In the rows, zero is written as 128.
Each run below is a few steps of one of 8 hidden systems, one row a step.
path 1, N, 9 rows:
[[130 116 149 160 147 183 187  69  93 138 115 164 107 149 110 100 108 122]
 [153 147 136 155 169 122  99 150 135 147 120  48  94 181 133 110 153 151]
 [133 145 146 126  39  92 116  97 114  97 189 124 156 131 133 132 145 150]
 [135  96 172 167 131 130 196 114  78 147 117 166  91 135 141 133 111 122]
 [146 132 118 164 139 142 118 174 123 135  94  70 102 172 152 167 172 131]
 [159 142 130 125  61 135 116  97 135  87 175 142 162 165 136 164 141 104]
 [154 116 169 125 162 126 175 108  84 132 136 155 101 151 138 124 126  63]
 [164 109 123 116 150 127  97 157  96 153 116  74 108 137 135 151 199 105]
 [197  96 130 116  68 108  95 108 116 109 144 150 174 124 145 151 140 115]]
path 2, X, 9 rows:
[[138 148 105 122 103 175  85  84 113 151 133  97 113 158  96  92 150 204]
 [183  82 133 128  84 102  92 140  76 148 178 161 103 136 158 138 136 136]
 [131 112 164 125 156 101 193 141  77 138  80 157 105 106 149 112 110  99]
 [ 94 154 104 120  99 167 160 102 142 110  75 168 153 108 110 119  87 159]
 [179 128 111 109  97 156  96 100 156 102 135 153 176 155 122 172 120  99]
 [188 135 160  76 172 113 115 103 123 150 116  96 122 153 105 120 135 111]
 [124 139 158 100  93 109 138 108 107 167 133 106 103 128 101 122 123 211]
 [152 108 162 176  71 106 159 117 109 116 152 165 124 151 155 149  99 147]
 [145 147 151 129 159 109 171 131 136 103  99 168 125 153 148 104  60  95]]
path 3, M, 9 rows:
[[109 150 105 116 143 119 145 191 119 137  98 168  78 147 162 134  78 126]
 [109 150 144 161  95 162 153 109 139 139 127  88 114 173 109 167 143 182]
 [153 154 119 122 138 130  80 103 152  98 179 103 151 157 121 103 138  99]
 [119 113 136 109 180 115 121 152 107 169 163 151  70 131 132 111 108 109]
 [136  95 158 188 116 119 146 139 100 146 119  90 109 129 141 137 158 155]
 [171 141 100 147  93 130  96 128 102  83 127 139 142 152 164 101 140 116]
 [148 131 101  77 132 156 109 140 105 163 122 166  84 160 126 150 111 135]
 [152 130 153 110 132 128 126 117 122 161 105  71 119 145 102 142 153 170]
 [168 140 146 125 141 113 124  85 109 103 127 117 144 137 127  68 129 113]]
path 4, N:
[[ 93 160 123 147 133 118 134 130 110 122 142 132  94 141 137  66 103 153]
 [ 88 145 140 125 108 124 137 136 133 161 150 103  94 142 112 152 130 186]
 [ 94 124 151 190 106 118 151 128 164 112 160 121 140 129 134 150 113 143]
 [ 83 141 114 177 132 149 147 151 120 113 154 151  93 152 153 128 122 107]
 [105 139 122 118 138 142 116 155 141 151 176 123  86 171 127 183 134 115]
 [107 115 145 135 130 104 127 145 156 119 193 131 139 120 136 173 135  75]
 [109  93 109 134 153 132 121 162 107 134 158 167 111 103 152 147 144  62]
 [146  96  96  91 155 136  84 180 137 158 132 149 113 121 143 180 132  88]
 [144 115 114  74 141 111 104 147 159 116 121 158 168  91 132 166 117  67]]
path 5, T (9 x 18):
[[ 99 154  91  89  66 117  72 159 128 151 144  91 121 120 116 147 158 215]
 [187  62 183 144 109  79 139 100 126 121 130 137 188  79 131 139 123 106]
 [ 92 133 113 133 192 185 169 114 103 148  63 132 103 105 109  75 131 121]
 [120 127  92 121  80 151  76 151 149 163 133 116 119 137 117 162 125 219]
 [184  80 166 143 138  95 121 105 171 112 121 135 196  96 126 128  89 108]
 [ 76 148 120 153 192 176 162 105 139 130 106 137 108 126 108  67  94 130]
 [127 125 105 156 109 149  78 155 161 158 164 118  95 174 132 162 108 192]
 [170 106 151 141 157  83 117 141 176  97 135 144 171 126 153 133  77  76]
 [ 62 178 125 147 171 157 178 119 138 105 141 150  98 153 126  96  96  99]]
path 6, P:
[[195 132 166  57  89  81  96  65 132 113 159 120 183 121 107 118 130 126]
 [102 116 134 127 153  87 146 131  69 115 122 131 133  43 141  46 156  94]
 [109 106  74 148 117 162 103 181 103 167  62 124  99 103 142 123 141 196]
 [153  99 117 144  92 162 138 118 165 125 105 199 155 141 133 184  61 141]
 [ 85 141 150 142 186 174 169  74 168 124 162 144 126 142  91 121 100  87]
 [141 127 149 131 151 137  86  92 140 165 169  52 118 149  88 108 168 170]
 [183 103 147 148  88  57  85 119 128  99 148 118 176 101 151  84 118 148]
 [ 66 137 114 172 126  97 153 162 106  99 135 157 108  89 166  69 102 127]
 [ 90 120 110 166 127 153 131 186 141 167 125 125  76 159 140 185 117 172]]
path 7, R:
[[156 135 119  74 147 163 103 138 118 184  96  94  93 167 103 169 155 153]
 [164 112  94 138 117 143  75 141  71 143 119 114  95 142 149  92 173 151]
 [168  56 115 173 139 154 108 122 105 157  96 152 131  97 134 101 121 153]
 [145  98 108 139 102 148  84 109 172 142 103 115 174  99 106 136 114 192]
 [136 139 108 137  68 159  88  61 140 108 175 136 162 137 103 101 129 177]
 [ 94 136 122 162 134 188 131  70 144 139 166 154 114 147  95  87  93 166]
 [ 76 157 115 160 156 128 111 135 177 140 154 121 104 142 118  81  68 184]
 [ 98 149 144 175 134  67 118 126 160  91 188 118 137 123 146  57  84 139]
 [ 74 140 169 182 150  95 181 110 174  83 160 128 162  98 129 102  95  93]]
path 8, T, 9 rows:
[[111 149 110 140 118 110  92 133 141 104 165  99 140 122 136 100 144 130]
 [130 105 147 135 124 112 136 125 105 134 169 165 111 126 141 127 115 101]
 [124 143 129 106 158 139 143 152 115 143 101 114 100 149 130 152 142 102]
 [104 148 113 120  95 112 117 148 134 108 136 111 148 113 138 143 151 131]
 [138 114 141 129 109 133 140  99 107 117 145 148 144 116 126 133 144 102]
 [132 135 117  96 146 153 117 118 101 148 113 120 110 132 114 121 153 121]
 [123 126 126 101 108 105 103 138 127 145 136 110 133 102 119 132 142 155]
 [129 101 153 140 132 117 149 117 122 136 116 125 142  96 122 129 130 123]
 [114 117 112 138 148 166 130 129 122 147  92 124 121 116 119 128 136 139]]
path 9, Q (9 x 18):
[[151 115 125 119 155 168 103  76 137 145 123 122 144 122  96 100 131 134]
 [107 101 133 149 162 157 123 128 122 177 144 103  92 125 109 136 154 143]
 [122 107 123 195 151 144 121 143 148 118 123  89 139 122 141 128 155 115]
 [ 85 140 103 162 129 172 123 105 163 105 143 124 154 118 114 124 135 118]
 [ 98 145 112 134 132 168 123 136 168 140 144 122 116 161 113 180 122 135]
 [143 152 125 136 135 135  94 129 168 118 160  94 134 174 124 147 135 118]
 [119 156 129 120 125 139 117 104 125 113 193 116 120 165 122 130 155  91]
 [110 148 107 113 110 138 120 154 106 120 162 125 101 156 144 166 169  91]
 [124 148 101  95  94 108  95 156 129  96 153 127 151 123 146 158 158  90]]
path 10, Q, 9 rows:
[[198  86 177 112 149  89 172 141  89 142  62 147 126 117 151 145 107 100]
 [161 113 118 109 116 123 119  99  76 134  58 131 147  78 121  52 136 167]
 [112  57 145 151 142 115 141 134 113 182 114 165 113  58 122 109  94 172]
 [148  88 148 180 187 132 160 137 152 141  33 117 147  95 128 106  92 140]
 [110 118 130 178 145 165 139  83 151 145  81 109 144 109  94  61  92 209]
 [107  94 141 219 176 162 138 124 164 167 134 128  92 151 116 103  68 181]
 [105 148 125 222 206 159 138 135 172 118 104  91 109 170 133  73  91 139]
 [ 51 187 117 208 143 158 145 122 165 104 161  98 100 174 127  76  97 171]
 [ 78 184 116 207 132 141 143 158 173  93 174 139  84 210 164 127  71 136]]
path 11, L (9 x 18):
[[157  70 130 181 182 180 106  82 133 155 118 120 139 111 104  86 133 130]
 [100  97 103 161 181 133  99 129 110 146 158 158 104  86 133  39 110 123]
 [ 55 109 138 151 194 123 142 151 158 176 137 129  92  87 108 102  86 152]
 [ 84 121 126 213 161 129 122 140 208 129 131 102 142 118 122 102  72 176]
 [ 62 178 120 184 124 130 134 115 185  89 181 137 128 148 129  82  65 156]
 [ 49 207 135 129 151 128 141 125 194 109 184  86 114 171 105 129 109 130]
 [ 86 201 134 138 103  88 103 144 180  92 185  41 143 163 124 134 151 150]
 [ 87 204 140 134  45  74 145 157 129  74 180  87 126 170 158 159 156 139]
 [122 197 132  91  61 107 154 174 128  89 129 101 121 187 157 229 160 107]]
path 12, L:
[[ 98 119 139 183 158 115 153 130 153  98 105 120 156  84 136  87 108 112]
 [ 64 151  91 142 128 173 125 127 151 134 125 137 116 120 112 110 111 165]
 [ 91 126 132 152 139 135 108 117 187 130 198 116 137 133 108 148 117 124]
 [ 78 168 129 150 130  97 138 133 162  78 150 101 159 109 135  99 127 108]
 [ 60 181 114 119  95 136 138 137 144 118 138 100 121 134 117 151 144 157]
 [110 143 128 142  88 123 114 139 164 108 181 100 148 149 131 191 153 121]
 [114 169 119 109  79  98 137 141 132  70 137 126 166 124 151 152 148  86]
 [115 168 120  67  75 144 141 125 113 114 113 117 143 132 115 189 172 120]
 [165 110 125 106  78 144 111 115 115 116 137 114 162 127 128 192 190 101]]
path 13, X:
[[ 93 135 148  93 168 104 123 100 138 121 192 109 147  87 102  98 156  69]
 [ 75 134 116 147 151 179 136 145 128 180 133  99  72 152 104 166 155 161]
 [145  75 109 203 119 117  80 155 144 123 133 121 148 103 162 114 125 150]
 [ 90 109 136 113 175 102 137 144 130 125 169 149 130  76 131 118 131  51]
 [ 62 138 104 140 166 180 146 148 156 153  92 101 113 118 104 158 144 136]
 [133  93  95 180 117 149  62 127 168 117 153 108 172 103 129 127 145 137]
 [115  94 141 115 188 115 105 140 129 152 188 123 114 101 122 130 151  66]
 [ 71 109 127 149 170 147 141 161 137 178 105  95  94  95 111 140 142 157]
 [ 95  82 111 194 111 137 101 137 166 121 157 132 163  80 136 134 128 140]]
path 14, R:
[[147 174 142 120  89  79 138 145 157  82 116 116 156 159 153 147  98 131]
 [157 163 160 119 132 122 174  85 102  83 113 127 145 155 133 104 136  73]
 [112 159 153 120 149 136 203 139 109 139  50 111  99 149 122 150 125 133]
 [180 155 132 123 111  94 132 174 108 116  77 109 106 183 168 143 119 139]
 [207 117 144 137 141 120 144 110  79 103  60 123 146 136 152  92 146  91]
 [158 121 146 128 117 147 175 119 107 139  16 103 143 119 117 149 140 163]
 [198 147 121 127  64 144 117 121 113 122  69 117 136 184 143 154 130 185]
 [206 131 118 140 120 177 119  66  83 119  71 137 133 171 128  75 125 147]
 [151 127 132 155 129 164 146  97 113 154  36 106 120 140 107  82 105 221]]
path 15, P (9 x 18):
[[137  86 174 181 183  92 102 119 164 175 148  61 121 113 106  89 116 179]
 [131 127 143 220  62  88 117 112 146  78 139 102 176 118 153  79 109 190]
 [ 81 125 120 211 114 113 134 157 119 113 203 174  79 146 172  90  83 132]
 [ 96 142 140 181 165 106 128 200 188 144 157  88  78 182 148 175  91 148]
 [125 181 164 153  74  91 146 134 176  74 181  87 148 195 147 192 128 112]
 [112 172 138 116 134  87 131 151  96  87 212 113  94 169 165 130 172  41]
 [127 174 109  64 144  70  93 220 109 128 118  72  89 146 164 156 174  95]
 [140 165 115  45  63  87 148 182  99  92  77 141 147 120 164 206 159  87]
 [110 148  91  48 136 172 169 154  73 120  89 180 108 114 140 186 179  26]]
path 16, M:
[[104 151 164 115 145 126 171 124 122 157 130 112  84 158 110 142 117 145]
 [142 118 143 177 141 146 121  94 136 118 145  89 145 139 121 112 159 119]
 [140 111 104 131 141 115  87 144 115 126 154 157 118 117 150  87 112 114]
 [139 108 142 134 113 116 145 156 105 153 117 143  96 137 145 158 114 153]
 [154 150 127 142 109 139 129 121 128 109  99  98 139 160 137 139 148 139]
 [142 149 110  94 135 151 102 106 119 129 143 141 116 151 118 102 119 126]
 [142 105 150 112 154 129 121 120 124 171 137 120 105 127 110 134 123 143]
 [156 117 151 155 137 101 130 125 119 119 106 104 139 120 141  96 129 133]
 [152 125 117 145 122 140 129 120 108 114 111 167 124 138 146  98  98 129]]

Name the system that made each run.
path 17:
[[140 131 134  80 120  86  95 166 132 157 150 105 108 135 130 166 135 149]
 [119 127 175 170 114  89 168 124 109 118 125  89 129 121 140 121 146 140]]
 -> X
path 18:
[[138 116 137 108 177 144 141  99 105 143 130 167 105 122 120  82 102  95]
 [129 107 130 128 198 140 108 131 131 174  99  98 108 110 106  92 128 144]]
 -> L
path 19, 2 rows:
[[204  68 124 133  79 155 106  90  97 126 129 177 160 127 136 150 137 118]
 [158  98 123  91 160 155 148 100  79 128 104 188 132  97 130 103 135  52]]
 -> L
path 20:
[[137 161 205  89 101  62 193  91 130 109 140 126 150 129 116 144 105 119]
 [104 102 142 181 147 161 172 116  79 136  96  96 121  96 124 114 194 109]]
 -> N
path 21 (2 x 18):
[[140 157 164 138  98 109 102  76 126 109 226  69 132 180 115 112 168 133]
 [152  97 144 134 166  77 109 159  65 136 174 132  87 115 167  75 155  75]]
 -> T
path 22, 2 rows:
[[142 143 127 113 121 106 108 163  93 143 140  95  84 158 145 137 160 140]
 [119 134 135 161 106 100 144 138  76 109 117 120 114 111 157  80 142 144]]
 -> X
path 23:
[[128 150 128  89 101 107 137 156 133 132  70  96 142 119 124 166 139 159]
 [172 118 133 150  59 141 126 101 117 114 135 140 146 158 137 165 136 148]]
 -> L
path 24, 2 rows:
[[ 99 141  97  80 101 163 138 155  69 153 168 182  59 161 142 184 156  98]
 [176  95 146  74 159  94 109 162 164 147 104 108 157 110 130 207 141  79]]
 -> L
path 25:
[[ 91 122 156 157 162 158 166  98 131 165 156 145  82 145 103 113  91 151]
 [166 107 166 188 149 130 119 109 158 151 133  69 125 165 117 130 126 169]]
 -> P
path 26:
[[141  89 147 100 127  93 142 145 107 154  81 141 139  67 129 127 117 145]
 [144 138 139 135  97 124 173 107 122  92  49 140 173 108 134 123 116 133]]
 -> M
path 27:
[[129 146 160 149  86 146 179  78 111 123 128 146 120 163 116 134 108 162]
 [181 135 132 133 113 125 126 120 135 116 119 173 126 178 149 121  63 137]]
 -> X
path 28:
[[119 137 135 149 167 190 141  63 121 135 117  96 129 136  89  89 157 124]
 [190 102 133 121 120 127  68  90 112 162 142 120 128 137 112  79 122 187]]
 -> P
path 29:
[[159  99 112 172 124 155 126 103  89 127 132 203 107 144 150  68  72 142]
 [147 125 104  58 129 122 131 161 123 131  82 198 128 113 146 160  84 100]]
 -> X
path 30, 2 rows:
[[ 88 139  62 136 135 158 114 132 123  77 147 203 139  95 151  82 107  73]
 [ 57 138 129  60 165 148 136 113 172 169 142 121 136  80  64 157 126 127]]
 -> L
path 31, 2 rows:
[[103 120 141 134 107 133 126 111 118 141 194 133 110 131 118 144 143 130]
 [148 107 132 119 166 128 114 148 120 147 127 111 117 128 134 151 157  88]]
 -> T
path 32:
[[ 99 149 123 140 121 149 156 107 113 123 138 162 102 139 124  96  98 140]
 [143 104 152 146 158 138 128 134 133 174 132 112  89 155 118 147 117 151]]
 -> P
path 33:
[[117 170 140 102 122  95 170 137 115  94  82 116 144 118 139 113 130 108]
 [129 133 117 106 110 149 145 135  66 150 113 142  83 144 133 146 160 126]]
 -> P
path 34, 2 rows:
[[117 139 161  82 139  71 135 138 131 132 147  95 137 100 118 142 148 103]
 [122  79 117 150 116 141 119 122 108 134 127 144 147  73 128 128 157 118]]
 -> N
